(in the rows, 128 means zero)
Named moves come first, each a turn or a mirror and shown by rows before and after it. Which of them, in which order, take the first row of each pair that follows to the second? Write the first one first, as in the answered first pair.
N (before => after):
[119 172 130 104 115 130 129 139 107 127 139 137 126 122] => [129 157 126  94 120 122 140 140 115 127 127 134 154 146]
[114 191 127 127 109 129 110  95 126 127 167 114 152 127] => [121 174 119 116 115 120 122  96 136 122 151 110 181 152]
[144 116 129 137 157 134 154 109 115 118 121 132 162 140] => [133 142 134 153 148 146 137 109 100 123 142 135 120 105]
[ 92 179 104 148 168 123  92 101 124 112 151 147  89 119] => [114 132  92 121 179 101 122 103 155 104 117 136 168 182]
Z (before => after):
[148 126 137 109 127 129 132 129 101 114 129 118 148 156] => [149 120 130 110 139 126 135 128 112 114 131 121 155 158]
[120 152 132  96 110 119 113 154 146 148 146 149 108  98] => [119 139 120 100 128 115 116 152 163 142 149 157 122 100]
[137 138 131 120 127 126 147 114 120 125 129 129 142 146] => [137 140 131 121 128 126 146 114 120 123 127 129 142 147]
[140 137 125 145 143 124 149 109  81  83 124 123 156 177] => [138 137 126 146 142 126 152 109  80  85 122 122 155 176]
R (before => after):
[114  58 142 174 126 118 122 145 172 177  63 133 107  80] => [107  72 140 205 137 135 118 127 150 165  85 136  84  66]
[121 138 139 103 106 130 123 149 108 149 118 134  98 123] => [119 141 140 109 109 133 120 145 104 147 123 135  91 122]
[122 154 105  98 136 108 121 125 129 118 156 134 127 136] => [122 157 106  96 137 110 123 126 125 117 159 135 127 136]
V (before => after):
[122 136 155 125  92 146 147 128 122 128  97  98 137 131] => [116 134 155 134  94 147 138 136 134 137 103 105 124 109]
[133 123 113 139 137 150 132 115 131 102 123 117 166 147] => [125 107 115 137 135 146 124 132 167 125 113 126 155 112]
[120  96 153 163 184 153 137 125 147 128 129 110 141 147] => [120  94 153 164 183 154 136 125 149 131 130 111 138 143]
[131 138 119 150 160 127 127 121 133 125 156 133 113 107] => [144 135 119 129 154 119 143 118 120 112 143 121 145 151]
Then:
(2 to 3 moves a pair)
[119 145  94  83 117 135 107 133 155 123 130 140 129  92] => [119 144  83 124 146 153 117 100 129  93 149 140 130 107] -> R N R
[139 133 123 124 140 137 143 144 139 139 128 108 158 119] => [138 135 132 124 127 144 141 148 131 143 123 103 151 117] -> Z V N
[136 109 128 106 125 114 138 128 143 131 100 126 174 158] => [119 170 140 123 108 135 110 130 104 137 142 136  95 105] -> N R V
[162 179 130  96 118 111 124 159  93 119 162 162 105 167] => [163 174 127 108 129 115 132 151  86 109 164 161 112 177] -> N R
[151 165 132 117 156 150 116 104  89 123 107 131  79 124] => [166 131 123  82 156 123 134 116 124 128  80 124 138 162] -> V Z
[144 152 139 108 103 123 133 127  98 114 133 122 129 146] => [138 118 117 107 130 107 126 143 167 142 129 139 139 111] -> V N Z
[139 146 122 174 146 122 118 109 117 123 118 117 161  93] => [145 147 143 140 107 115 118 131 112 138  94 107 168  99] -> R Z
[118 171 137 124 103 132 116 124 124 142 143 138  81  87] => [142 133 146  87  84 117 144 131 128 137  97 115 151 155] -> N Z
[113 138  99 150 165 133 118 126 147 137 175 139  99  74] => [129 160 100 131 162 129 139  99  88  97 179 121 132 144] -> V N
[125 102 121 137 138 115 135 135 163 125 118 149 142 124] => [116 130 128 138 127 121 120 140 148 131 134 153 106  97] -> V R N
[127  78 137 146  99 112 144 149 170 155 122 140 134 109] => [143  93 135 131  96 110 163 124 123 117 123 125 167 173] -> R V R
[ 96 112 129 200 166 138 126 104 128 121 167 147  87  82] => [130  97 125 130 146 106 167 100 106  91 129 120 186 200] -> V R
[116 116  98 111 162  81 135 156 170 120 139 143 170 146] => [114 121  93 126 179  86 133 144 165 112 152 145 164 141] -> Z R Z
[129 166 145 163 129 153 127 100 115 128 136 134  93 126] => [140 123 122 122 145 117 140 119 186 143 109 141 155 149] -> Z R
[126 148 122  85 121  81 151 108 136 132 128 146 152 149] => [110 161 121 126 137 101 133 100 131 133 159 159  98  99] -> V N V
[133 113 119 141 142 125 136 117 131 113 124 114 155 153] => [120 111 124 156 137 132 115 132 153 138 128 123 115  99] -> V N
[107 155 154 134 120 154 119 113  60 132 113 134 124 155] => [110 112 107 131 181 126 131 106 130 130 117 154 176 164] -> Z R
